[[-10 -52 -27  84 -64 -53  41]
 [ -8  90  70  20  -1  17  71]
 [ 45  84 -30 -28 -11 -53  19]
 [-55 -16 -71  13  31 -24 -86]
 [-81 -90 -18   8 -35 -62  78]]
->
[[-81 -90 -18   8 -35 -62  78]
 [-55 -16 -71  13  31 -24 -86]
 [-10 -52 -27  84 -64 -53  41]
 [ -8  90  70  20  -1  17  71]
 [ 45  84 -30 -28 -11 -53  19]]

[[-15 -60 -26 -27 -62  31 -31  77 -25]
 [ 78 -86  17 -95 -11 -44 -63  60 -19]
 [-35  22   5 -77  -6 -13 -19  18 -40]
 [ -1  16 -10 -80   3 -12 -22  24 -41]
 [-24  12  -2 -55 -11   5 -16  30 -35]
 [-41  23   2 -86  -5 -17 -22  16 -44]
 [ 45 -30  -6 -96 -11 -35 -36  43 -26]
 [  6   8  -6 -78  -2 -15 -23  28 -36]
 [ 64 -62   8 -94 -17 -40 -44  54 -18]
 [ -5  16  -8 -80   2 -12 -22  23 -41]]
->
[[-41  23   2 -86  -5 -17 -22  16 -44]
 [-35  22   5 -77  -6 -13 -19  18 -40]
 [-24  12  -2 -55 -11   5 -16  30 -35]
 [-15 -60 -26 -27 -62  31 -31  77 -25]
 [ -5  16  -8 -80   2 -12 -22  23 -41]
 [ -1  16 -10 -80   3 -12 -22  24 -41]
 [  6   8  -6 -78  -2 -15 -23  28 -36]
 [ 45 -30  -6 -96 -11 -35 -36  43 -26]
 [ 64 -62   8 -94 -17 -40 -44  54 -18]
 [ 78 -86  17 -95 -11 -44 -63  60 -19]]

[[-10  61  10  37  -6  40  -1   7  50 -25 -12  70 -66]
 [ -5  23  47 -21 -22 -47 -18  34 -77  27  -6  33  69]
 [ 30   4  22  86   4  24  13 -24   8 -16  20 -55  44]
 [ 23 -48  -7  36  14 -23  -2  18 -18  43 -28  12  17]]
->
[[-10  61  10  37  -6  40  -1   7  50 -25 -12  70 -66]
 [ -5  23  47 -21 -22 -47 -18  34 -77  27  -6  33  69]
 [ 23 -48  -7  36  14 -23  -2  18 -18  43 -28  12  17]
 [ 30   4  22  86   4  24  13 -24   8 -16  20 -55  44]]

[[-53 -30 -30  53 -37 -46 -51]
 [-58 -89 -84  42  76  79 -52]
 [ 68  87  83   8 -86 -81  61]
 [-56 -83 -81  40  74  76 -51]
 [ 49  58  57  42 -56 -58  45]
 [-73 -48 -54 -42  25  27 -73]
 [ 70  37  44 -52  31  40  72]
 [-64 -32 -37  61 -38 -46 -65]]
->
[[-73 -48 -54 -42  25  27 -73]
 [-64 -32 -37  61 -38 -46 -65]
 [-58 -89 -84  42  76  79 -52]
 [-56 -83 -81  40  74  76 -51]
 [-53 -30 -30  53 -37 -46 -51]
 [ 49  58  57  42 -56 -58  45]
 [ 68  87  83   8 -86 -81  61]
 [ 70  37  44 -52  31  40  72]]

[[ 23 -73  63 -75  28  23 -26  37 -34]
 [-24  37  13  18  39 -60  24 -23  59]
 [ 12   6  40 -11  57 -43 -14  19  35]
 [ 73  14 -65  39 -50  63 -72  61 -59]
 [  2 -39  -4 -24 -33  46  -2   3 -45]]
->
[[-24  37  13  18  39 -60  24 -23  59]
 [  2 -39  -4 -24 -33  46  -2   3 -45]
 [ 12   6  40 -11  57 -43 -14  19  35]
 [ 23 -73  63 -75  28  23 -26  37 -34]
 [ 73  14 -65  39 -50  63 -72  61 -59]]

[[-69  22]
 [ 50 -54]
 [-63 -36]
 [-70   3]
 [-47 -57]
 [-41  60]
 [ 33 -66]
 [-36 -61]
 [ 72 -17]
 [ 25 -71]
 [-23 -67]
 [-71  -8]]
->
[[-71  -8]
 [-70   3]
 [-69  22]
 [-63 -36]
 [-47 -57]
 [-41  60]
 [-36 -61]
 [-23 -67]
 [ 25 -71]
 [ 33 -66]
 [ 50 -54]
 [ 72 -17]]
---
[[-35  44 -79 -27  -7  31]
 [-22 -47  21 -15  60 -64]
 [-29  50 -73 -29  -1  39]
 [ -2  64 -51 -25  18  57]
 [ 75  46  11  40   3  41]
 [-31 -49  80 -35   1  -3]]
->
[[-31  75  -2 -29 -22 -35]
 [-49  46  64  50 -47  44]
 [ 80  11 -51 -73  21 -79]
 [-35  40 -25 -29 -15 -27]
 [  1   3  18  -1  60  -7]
 [ -3  41  57  39 -64  31]]

[[-51  -9 -21]
 [ 75  56 -51]
 [-47  58 -51]
 [  5 -38  79]
 [ 47 -54 -26]
 [-54  58  21]
 [  8  29 -74]]
->
[[  8 -54  47   5 -47  75 -51]
 [ 29  58 -54 -38  58  56  -9]
 [-74  21 -26  79 -51 -51 -21]]

[[ 29   8]
 [-14  26]
 [100  29]
 [ -7   0]
 [-40  40]
 [-51  50]]
->
[[-51 -40  -7 100 -14  29]
 [ 50  40   0  29  26   8]]

[[ 80  -9   0  -2  10  28 -81  79 -37]
 [ -6  64 -48  63  -8 -37   8 -18  48]
 [-15 -22  56 -42  39 -35  12  -4  29]
 [ -5  61 -46  60  -7 -35   7 -16  46]
 [  3   3  42 -19  44 -49  -5  10  44]]
->
[[  3  -5 -15  -6  80]
 [  3  61 -22  64  -9]
 [ 42 -46  56 -48   0]
 [-19  60 -42  63  -2]
 [ 44  -7  39  -8  10]
 [-49 -35 -35 -37  28]
 [ -5   7  12   8 -81]
 [ 10 -16  -4 -18  79]
 [ 44  46  29  48 -37]]

[[ 21  72  21  88 -43 -74  21 -44 -33 -39  94 100 -64]
 [-47   3 -47  20 -30  -7 -46  48  49  39  45  29  19]
 [ -8 -11  -8 -15  68  29  -8 -58 -62 -47  -9 -12 -10]
 [-24  10 -24  23 -54 -20 -24  56  60  46  38  28  14]
 [-35   0 -35  11  37  13 -34 -41 -41 -33  40  23  -9]]
->
[[-35 -24  -8 -47  21]
 [  0  10 -11   3  72]
 [-35 -24  -8 -47  21]
 [ 11  23 -15  20  88]
 [ 37 -54  68 -30 -43]
 [ 13 -20  29  -7 -74]
 [-34 -24  -8 -46  21]
 [-41  56 -58  48 -44]
 [-41  60 -62  49 -33]
 [-33  46 -47  39 -39]
 [ 40  38  -9  45  94]
 [ 23  28 -12  29 100]
 [ -9  14 -10  19 -64]]

[[-57  25  23  31  25 -35 -44 -28 -64   0  16  76 -41  66  34 -40]
 [ 38 -18  14  32  53  40 -27  79  14   4   7  51  26  96  17 -23]]
->
[[ 38 -57]
 [-18  25]
 [ 14  23]
 [ 32  31]
 [ 53  25]
 [ 40 -35]
 [-27 -44]
 [ 79 -28]
 [ 14 -64]
 [  4   0]
 [  7  16]
 [ 51  76]
 [ 26 -41]
 [ 96  66]
 [ 17  34]
 [-23 -40]]
